Each path is a new rotation, seen through one point. The rows after it are directions, each followed by how far the rotation turns it, in deg/step (0 if it stays put).
Each turn is a multiple of 5 degrees from 10 to 175, or 0.
Each row of a path follows its step; steps can be skipped.
path 1
step 0: 139 49 151 -105 33 139 -113 -104 254 164 -59 120 -11 -240 -69 25 -135 -126 91 -10 -52 43 -140 295 -257 -64 -160 68 256 -142 8 -138 115 91 243 -63 44 -185 -96 25 -92 -151 -69 -213 -325 -48 -184 55 228 191 5 -54 198 -162 20
step 1: 199 164 85 -21 65 -41 169 0 -110 198 230 78 -134 137 -275 -300 -218 68 -158 -72 -5 -100 -76 6 -189 190 -1 78 391 41 -201 -13 -153 -6 27 -160 -171 -48 209 54 118 41 -39 -36 19 133 205 -164 110 31 18 74 91 -305 -97
step 2: 64 40 -283 237 25 98 -56 -166 -378 45 -107 -2 19 -122 81 -116 151 -65 -144 67 -147 130 80 -74 -74 -89 38 -5 343 -149 -104 -100 122 -215 162 23 -92 44 146 38 82 41 -20 -17 -139 237 -179 -61 -53 -412 -127 -117 79 -157 204
step 3: 96 -45 25 -197 -47 -40 65 8 -83 -30 -39 -214 -25 -102 -275 81 -147 -168 36 21 132 168 -10 -85 -23 161 82 20 28 -88 69 -369 -11 -75 217 47 -40 -52 -212 235 349 -105 -326 -70 -246 -12 -91 76 62 -61 -382 -97 5 93 -93
step 5: 114 -55 -285 84 125 -11 273 -195 108 164 -163 23 57 58 134 79 -232 58 -65 -45 -198 -119 105 -81 -195 145 154 42 457 -121 87 -157 14 30 150 -124 65 -127 204 202 -130 53 -92 -145 -99 3 -104 -190 -22 188 171 -76 178 19 -50
step 7: -26 126 80 47 123 -84 -175 -172 -75 259 -159 -33 -164 23 -27 -53 20 -252 -96 85 -113 242 -86 7 -173 115 21 25 51 -94 89 -76 -269 148 154 108 -257 223 204 56 297 -206 -210 61 22 264 85 -83 -325 -128 -90 -141 -30 56 -47
step 8: 245 -159 88 -138 -213 -45 -129 -144 170 -139 -99 -80 -49 112 2 -45 117 -214 -85 -213 -16 -55 202 60 1 -56 104 294 26 -229 -71 -295 29 -124 193 -22 121 -41 222 147 -116 -235 -305 -170 -264 91 -71 113 -108 -82 50 88 136 -84 42
step 9: 150 111 -143 -190 -136 42 265 29 70 284 -1 -33 -137 -45 -272 -96 -197 -82 -46 -140 -180 31 41 72 -51 236 -73 211 166 -251 24 42 90 253 -195 -251 2 -52 -63 90 -317 124 -104 71 -133 149 -149 113 -80 61 -289 -31 72 -62 -166
step 11: 235 -6 15 18 -13 -189 -54 158 -207 110 -223 88 -50 -32 -81 131 52 -112 -80 103 -1 22 -85 -184 -53 -23 366 -17 -21 45 231 -215 138 28 109 59 -329 44 72 95 27 70 -225 7 -425 -90 -80 -207 -208 -131 21 45 139 -244 -48
step 12: 144 126 204 -214 -194 257 93 -182 -27 129 -142 -25 57 -196 -184 -104 109 -21 -188 -38 90 403 -183 -63 -132 -12 148 194 -47 18 -104 -268 31 41 -96 -38 -16 -59 118 -10 -87 -226 -182 -52 10 101 -75 85 -246 234 -71 -233 -10 13 65
step 16: 131 -213 -83 -279 285 11 -133 -9 -39 -146 -33 -58 61 -231 -14 26 289 -76 -211 -59 79 52 -172 58 -81 97 -125 112 -160 16 87 -281 -178 251 79 80 -69 -131 186 232 64 11 -136 -87 -296 41 -5 -120 -268 52 -96 13 100 158 131
Speeds:
32 -41 -20 -24 14 -26 28 -38 71 29 13 35 -29 16 32 49 -64 57 24 36 63 -71 -17 -61 -52 12 -39 69 25 15 -49 74 12 33 -11 -47 107 -36 48 2 -54 1 25 67 -3 77 5 56 51 30 -15 -37 54 -79 4 => 85
56 6 -25 -49 -27 55 -49 -61 -54 -3 89 -42 -28 -4 40 9 63 -57 43 24 -83 -1 37 32 -11 -67 -15 22 -66 60 -25 40 48 -47 -33 -9 -7 6 6 -6 5 -66 49 -38 2 -14 -104 42 33 8 52 13 24 -83 66 => 170
102 95 80 -3 -66 28 46 102 -20 55 -10 -25 2 -9 -44 -23 -77 17 2 39 66 -7 81 4 13 42 -11 37 -45 11 35 -8 50 42 5 53 -30 -13 -84 16 -3 -14 -33 17 67 -8 -12 37 42 49 -20 34 8 -29 53 => 130
18 4 -69 54 14 40 52 -5 -10 -36 51 10 39 -10 -40 -46 22 7 4 27 -26 -77 74 49 17 65 40 -2 98 34 -75 -12 -4 39 -3 45 38 62 -30 -68 25 110 29 16 19 38 -96 17 -58 34 12 3 -40 -21 -44 => 90
-22 10 86 19 18 35 59 -43 -15 -3 -46 76 -12 78 37 -54 44 -4 100 -15 6 -7 55 23 -12 42 20 19 2 105 25 8 65 39 6 27 -11 44 117 40 -2 8 -36 -26 -39 -46 59 22 42 -57 -3 17 -46 -41 -43 => 110
path 2
step 1: 26 -99 -135 19 -138 -155 -111 -424 149 22 254 -33 84 110 -191 41 12 27 -171 -17 -128 -365 -304 224 113 69 -123 -172 -252 225 -185 141 -104 -65 -54 -67 -2 -80 -160 -39 -14 -86 247 50 23 -149 -252 -372 -191 -36 -173 -109 -286 210 -140
step 2: 37 201 93 345 -86 -34 -263 -9 57 -38 27 -276 -201 10 -252 -145 80 118 -127 86 165 -127 -26 -27 248 -3 -10 -222 -507 47 75 -237 94 25 235 137 -29 144 241 380 -171 44 115 -38 101 21 189 -128 -71 -193 79 275 -79 139 -28
step 3: -63 -210 -22 232 -128 -349 -17 -120 162 -8 -12 30 -333 272 -219 -432 -47 229 381 -55 6 -284 30 153 157 60 -150 -187 298 120 128 7 -54 4 98 7 17 -73 -45 -162 -138 266 91 87 144 -19 97 -36 -108 -166 143 18 171 134 -98
step 5: 322 241 -110 77 -245 38 201 -55 194 -20 -159 -95 -171 -8 -131 -75 5 -214 33 281 57 -136 -147 -11 578 7 -138 -43 163 216 94 90 43 38 -69 -85 -108 -171 99 75 -31 -280 2 -18 92 210 -1 -301 -279 -52 130 316 3 -2 -7
step 6: 137 -119 31 314 258 125 103 -238 79 169 -105 139 -342 26 -205 116 -212 -62 -114 -152 -124 -152 -9 -40 74 224 -120 -322 45 146 243 60 -179 -126 181 110 62 151 48 114 -50 24 221 39 -37 -168 31 -132 -448 -71 162 -107 35 102 365
step 7: 387 -7 -320 397 -28 -183 -76 -169 117 -228 -73 -149 80 285 -90 -138 -109 -180 -24 -169 -147 -95 185 28 27 77 -133 76 -74 -16 -116 -80 201 -202 -186 -148 1 269 64 183 -438 -95 66 -44 -52 -6 -201 36 -152 -8 31 29 325 172 -109
step 9: -90 107 -26 207 -57 -19 9 -179 -275 -202 155 14 -32 -44 -132 70 -137 17 77 -15 11 -402 -282 118 -42 254 -357 -102 33 284 -154 315 -137 12 107 5 -35 -18 -44 20 -216 -200 116 -59 -83 -188 -403 -349 -125 123 82 -7 -98 205 -84
step 11: 195 -97 76 289 -208 -214 109 -250 -17 130 161 -135 -460 215 -231 -286 312 -59 293 5 -15 -179 84 -41 71 48 -100 -167 -16 86 11 -167 -322 -7 239 -23 3 -93 -31 -37 -183 54 -43 -34 131 -14 -79 31 203 -232 67 -21 39 307 19
step 14: 276 -238 49 75 220 127 279 -298 55 227 -52 62 -250 56 -144 -159 6 69 -160 55 -216 -199 -215 54 148 174 -175 -295 -66 -63 -21 -75 -243 -46 -182 78 -55 -162 -126 -68 28 -78 -40 67 -71 -37 11 -370 -441 -341 -19 -12 -39 42 176
step 15: 283 112 -150 385 -123 157 -172 27 214 -240 52 -101 -25 74 -493 94 -112 -133 -5 -273 -156 -67 162 84 -15 145 -161 -124 -298 146 -117 -97 143 -220 -167 47 -70 61 126 221 -150 -207 -3 -145 153 -36 122 -49 -106 -191 133 -120 171 174 89
step 18: -33 110 -58 175 -231 -262 -75 47 114 -35 -66 -19 -16 37 -190 -138 -274 48 -174 175 54 -135 -306 288 296 130 -193 -262 -128 -69 -127 70 158 -101 138 -299 -14 -52 -6 380 -191 -122 104 5 181 -39 183 -365 -114 -64 -148 130 -70 -11 -230
Speeds:
25 -16 0 59 33 25 -22 30 -77 -96 42 -19 0 -5 5 -9 57 2 39 47 -6 1 -65 3 -51 -39 54 21 -41 -92 42 3 42 25 -37 -26 -53 86 59 -75 34 -21 -9 6 -26 4 -59 -54 -69 -49 9 100 45 10 32 => 145
18 -2 -7 81 -12 -42 -4 -1 37 60 20 35 10 -79 3 -71 30 -32 99 44 -15 -27 41 41 -36 -4 -40 -25 -18 -80 8 37 50 35 63 7 58 -39 -36 8 63 47 -42 0 14 73 29 -16 18 88 26 70 -89 16 32 => 45
95 19 -9 36 29 -15 -66 49 48 -6 1 1 71 23 19 73 3 65 35 -25 -21 -63 -71 21 -52 -13 -2 36 31 -27 -35 -31 -56 32 -36 99 -52 52 -98 63 -48 -11 22 -18 -45 -23 14 -39 9 55 -29 -34 -47 23 49 => 135
8 -24 -49 42 6 25 -55 14 -117 -26 41 -9 54 52 31 -13 -21 -58 -25 62 -33 55 -41 73 4 11 -20 -57 10 31 25 -25 28 -88 81 -46 2 -9 -4 43 -31 -4 -20 71 -9 -43 -48 -12 74 80 -55 -45 -13 -37 50 => 40
-100 28 68 44 -60 -65 -54 38 -24 33 78 -18 -2 12 11 -7 -54 82 -28 30 -27 -38 -25 4 -64 -35 41 -24 -5 0 -8 16 -31 17 4 -13 -21 -64 49 37 -35 44 93 -46 45 24 -79 14 64 -40 -48 51 -39 30 -54 => 45
path 3
step 0: -232 32 105 104 149 -202 65 -174 -152 220 98 61 -78 -228 152 183 41 54 -27 -232 13 -230 -272 213 -129 -61 163 -68 129 326 67 -16 -350 317 1 -182 200 10 -240 88 -93 396 -293 97 35 -218 47 -289 174 40 47 -203 58 19 87
step 1: -198 -182 153 20 89 -186 -20 -10 39 -286 172 68 -157 57 -157 -164 256 44 432 58 62 -208 -244 101 276 126 163 28 -31 -92 7 -29 401 -193 -106 86 -189 59 -147 121 36 -251 139 109 216 -125 379 -142 -292 201 160 -51 -117 62 34
step 3: -123 -48 -14 -135 -293 462 250 -54 -15 116 331 -27 -175 69 79 -252 99 41 26 -67 -253 -103 -175 -50 -100 -92 -56 -284 208 77 -21 -41 -61 -109 133 -107 262 -54 2 213 -227 56 39 379 210 259 243 -149 -341 171 -162 -36 -17 -11 5
step 5: -130 219 137 -86 -174 327 183 -26 55 107 -29 -223 -281 -198 -71 163 45 176 115 -97 -24 25 -157 94 37 -287 -7 -19 -291 207 157 76 0 -41 19 211 236 17 -121 -6 -182 56 -85 129 -44 -330 -342 454 105 245 -29 -9 -192 -301 41
step 6: -270 -224 295 -425 140 -350 157 -163 52 260 -83 62 -63 230 -56 -417 -134 172 242 59 95 59 -41 -1 -232 62 -37 -183 117 -33 37 67 -25 50 -223 9 -128 -199 230 104 55 164 68 298 -15 -73 -187 -249 -14 106 222 138 179 34 23
step 7: 106 177 123 -206 -226 -392 173 -322 212 -223 -140 -75 67 -293 -5 68 207 -201 56 -150 -141 -136 -215 -93 272 229 83 -26 -304 -170 -110 1 -160 10 22 256 -94 -53 91 -236 97 86 17 -1 -106 8 132 134 -207 -104 -193 -183 -105 -349 46
step 8: 0 -63 29 78 -124 -129 -300 -196 -228 -6 24 19 -58 275 -89 -15 -141 15 209 -180 -2 203 -111 -160 -161 -106 -79 0 -78 278 239 -150 -151 -51 168 158 131 176 -282 -7 -154 416 -257 264 -190 187 211 32 -7 309 313 -177 202 21 -104
step 9: 118 62 170 119 -43 -316 148 113 -173 271 326 -57 167 4 138 -162 46 196 72 93 -221 -140 -316 -18 59 328 188 -226 -139 -123 -128 241 90 132 -136 -339 4 137 213 132 129 -169 -205 -73 9 -83 259 86 -149 223 136 -172 -218 148 45
step 11: -365 2 -83 52 -253 -4 314 -218 42 117 30 220 -154 56 -237 118 30 70 274 -59 -179 -250 117 -39 55 -87 -282 47 -39 -18 -85 63 180 24 -22 -283 186 259 41 315 -411 -164 0 183 35 -163 96 -219 -17 -5 384 -98 128 -80 21
step 13: 115 -65 196 -31 -108 238 -59 -219 181 -231 81 -47 -159 -124 89 111 140 268 311 -386 -247 301 70 -194 -35 -103 -27 -40 -34 66 -196 -110 -151 -232 60 -127 240 -505 112 203 -192 47 108 -137 -34 106 -71 119 -23 161 199 -172 -121 -212 -55
step 15: -103 163 166 29 -104 -249 -35 -396 -39 192 43 -447 -59 -44 127 90 77 -139 -69 -295 141 -192 -335 71 -217 17 35 -219 -227 -203 152 130 -137 158 -262 211 153 -200 6 160 91 33 213 -134 55 138 -344 7 83 15 11 -65 -219 -65 -149
Speeds:
68 53 49 -16 54 11 89 -14 35 5 -80 -17 -2 96 45 34 -7 -50 -37 65 44 -12 -35 28 30 20 -21 19 -23 -33 42 45 -5 -37 -32 -7 -36 -53 15 3 62 -92 -23 44 0 -5 76 -46 -34 -6 41 -34 -54 49 -90 => 135
-30 -97 31 20 -65 16 68 69 -80 -65 -20 -5 -38 -36 45 -33 -5 15 -42 2 -15 37 -61 -42 18 58 -79 46 -14 -49 36 47 90 -2 57 38 29 -16 -34 -29 5 7 -30 2 95 -23 -39 18 -81 -38 3 -27 -17 -36 -7 => 175
-39 30 12 -9 17 -44 10 66 9 -28 46 39 -27 -34 3 31 12 -155 -32 -16 -36 45 -8 26 -23 5 -23 23 -7 -34 -63 63 0 -58 -6 -33 -40 37 51 10 66 7 -91 24 -62 15 -32 1 6 5 40 71 -52 -10 116 => 145
-59 -33 32 73 24 -5 -105 -40 4 33 -32 -77 -24 -1 11 -41 42 -3 21 7 82 101 2 -32 2 11 -9 14 46 -47 -12 53 -5 -36 24 43 -42 14 -8 104 11 -34 20 36 22 106 -23 -38 35 19 60 33 48 -41 -50 => 160
22 -59 48 21 43 -33 21 12 -33 26 42 -1 -60 -33 50 -30 124 41 -17 86 -1 15 20 69 47 -27 12 37 -26 65 -39 -50 -24 35 -73 -21 1 18 -57 -65 -25 -24 10 5 -15 30 -95 30 4 27 79 13 -75 43 -24 => 80
-41 -24 -32 44 -96 -6 -6 -42 27 38 15 -37 -19 81 -6 -32 48 66 -2 38 -71 -16 -49 -7 23 3 28 96 -29 -18 22 1 29 48 -24 32 -113 -61 46 30 23 14 -28 -26 -25 0 25 -19 1 -38 -43 64 2 100 84 => 135
-1 -8 -52 -26 7 14 12 32 -21 -2 -69 -163 -29 14 -32 105 -14 44 27 13 -41 -11 78 30 -77 50 -29 2 10 48 26 -21 48 35 -73 -10 -1 79 -4 23 11 -6 -84 36 -31 32 -23 4 -72 3 13 -3 32 -23 11 => 120
-3 8 -37 -56 -8 -1 -102 51 -29 -8 56 49 -9 78 35 -18 20 -46 76 -13 40 -46 45 52 -101 10 -59 15 -73 30 48 -5 19 -52 -15 111 8 -48 19 -21 -10 6 29 -24 52 33 -25 -47 -60 59 1 21 -25 39 -16 => 160
path 4
step 0: 1 85 15 128 -106 -51 11 306 -55 106 36 224 28 -15 -133 120 -298 -179 109 -262 144 164 163 -45 98 -226 -293 77 -208 133 -124 -191 -100 76 -95 130 198 210 284 -22 69 11 -14 140 -162 90 145 22 15 28 7 -103 309 -232 -110
step 1: 262 -310 -277 -74 134 114 12 -332 -129 24 -206 -42 -35 -29 -121 -114 58 -219 -100 127 -165 -249 65 53 -191 215 -35 233 43 45 153 109 76 -161 -34 -108 -315 98 -142 -26 -20 22 214 67 -153 -80 162 83 94 -169 -65 207 -89 -31 -164
step 2: 30 2 109 196 61 176 -34 240 -60 -6 282 139 171 311 231 -96 310 98 -44 98 122 140 -33 -254 56 -15 -51 -247 -39 258 -175 101 148 -25 244 -138 79 -249 24 -34 37 118 -298 -180 56 11 77 -224 -115 -69 80 77 59 -116 1
step 3: -21 55 5 159 39 45 87 106 -129 146 -189 32 -7 -340 65 49 155 -60 218 -321 53 -39 -76 183 -224 -364 100 194 87 30 -64 81 -34 155 -263 130 -11 159 -53 118 -279 -26 148 72 -124 -96 121 76 185 223 30 -75 -106 126 286
step 11: 162 89 -64 -13 80 -40 -50 329 329 185 -117 -3 151 -177 -75 -131 168 -268 3 149 -43 104 167 -173 -183 -94 21 -52 -125 -15 -55 193 95 -172 12 139 341 98 113 -82 150 137 -82 189 -204 -245 -1 125 242 -188 82 164 -114 -54 140
step 12: -190 -31 -121 142 -163 105 -92 -18 -342 -54 81 133 66 103 -192 -68 -60 137 -38 0 80 -124 -24 80 106 134 -97 53 84 -2 -176 183 160 156 -46 -290 -83 89 -254 -144 -167 176 175 -57 -423 235 113 -129 -9 304 -231 11 17 -101 27
step 13: 59 -317 355 -244 278 239 157 26 -31 -76 -120 -130 90 -44 232 119 -13 -26 71 105 44 -78 43 -63 154 -228 38 8 4 118 127 72 -26 -51 -70 328 -97 -330 201 90 4 198 78 -107 82 17 252 -208 30 -175 142 -33 57 139 -6
step 14: 151 -56 39 167 -36 2 22 149 129 110 52 201 -30 -149 -44 6 230 157 -83 -318 34 118 33 30 24 355 -130 208 73 -199 -97 222 -213 95 -60 -303 -12 118 -99 14 117 -32 -303 176 56 -266 -197 28 43 2 151 -104 -197 123 202
step 15: -296 135 4 -243 -107 79 -116 -191 -301 190 40 51 134 283 99 -29 -104 62 -25 -12 -69 -174 -195 227 72 -144 302 -79 150 -174 -149 -92 138 -83 188 79 42 317 161 -26 -111 67 172 -289 122 24 -34 25 18 65 62 45 -65 97 -38
step 16: -53 -36 16 125 129 -106 101 79 265 -135 -35 43 -199 -324 141 -65 -60 150 -83 155 43 101 -61 -9 8 42 -31 -89 -98 -2 501 -80 67 155 202 96 150 -218 238 -140 -6 -32 73 201 -182 118 -182 -37 254 -184 154 -226 34 9 40
step 18: -89 -192 74 -57 -131 11 -136 -71 188 -158 65 -122 -251 110 293 143 -252 392 135 64 -73 -31 -82 -19 -39 -324 24 -169 -82 37 120 -4 -70 -167 -162 -60 -83 -10 -34 -269 44 206 69 -332 92 -188 32 143 -95 82 28 190 21 -173 -161
Speeds:
-3 -12 -38 -69 -12 -1 -42 -44 21 46 -21 80 1 -8 11 13 48 -40 54 35 67 -3 27 65 53 14 -35 -1 -19 -1 -85 -39 74 -13 -76 96 20 -65 53 59 -51 -37 9 -41 -3 -29 -66 -13 -30 -73 -51 46 -55 -12 27 => 175
35 6 -25 -33 -32 94 67 59 -16 18 -44 23 -29 68 -68 7 -39 55 -1 -25 -7 -13 -63 -34 -21 -33 16 70 -55 -65 20 -74 47 -9 26 -2 73 -38 14 -3 -36 -32 35 -7 33 -17 87 -20 -111 25 0 3 -8 -38 83 => 145
-56 27 40 -12 75 -20 -77 -15 -33 4 34 74 -51 -8 14 64 -2 -16 59 25 7 -15 81 -19 4 -120 -40 -18 -34 -38 43 -1 -36 -3 87 18 9 -35 -38 -57 38 -51 -2 -30 50 15 44 -112 18 4 36 -2 -51 -39 0 => 135
3 -19 14 -14 -26 -58 -9 3 -1 -47 -127 52 77 27 38 23 -8 7 -38 -91 -77 84 61 18 55 -50 14 -17 46 -45 -21 -83 -51 -5 3 -10 -63 19 -14 15 -13 55 -7 21 67 19 -43 12 -40 -14 32 -34 -54 10 67 => 70
70 -112 15 42 -31 -23 51 0 -24 24 16 -8 -35 -14 81 62 83 -34 -48 -53 -13 -25 -1 -2 18 12 -25 -18 -86 2 -27 -5 10 -16 3 38 -12 -13 -103 -14 18 38 27 -101 -34 -33 -3 -61 -57 67 19 23 47 76 2 => 65
-3 0 16 36 -26 -93 -109 42 -19 95 36 5 -27 -22 -46 -43 -31 23 -48 23 -2 66 -48 -18 19 -55 70 27 -12 46 -101 46 -19 -92 -9 -43 -7 -10 23 4 -13 -11 -67 12 -3 -51 -9 -33 -35 66 20 44 7 -2 70 => 120
-44 19 -30 40 -32 29 20 -2 36 -39 32 34 32 55 -50 -15 -44 -44 -11 -18 38 38 58 -28 50 38 51 51 13 83 -40 -8 -64 16 96 19 91 1 20 104 20 60 -5 -84 11 0 2 -72 -29 12 -8 -23 -16 36 -86 => 170
27 70 42 -35 -89 -31 -17 -24 59 -18 22 46 38 -14 37 -39 68 -43 15 48 -35 -61 -81 -19 35 59 -52 50 30 -3 -28 -33 -21 -77 43 -73 -10 15 -70 -24 -5 -15 35 61 -22 -13 43 -74 -22 -22 -58 -78 -50 6 -6 => 140
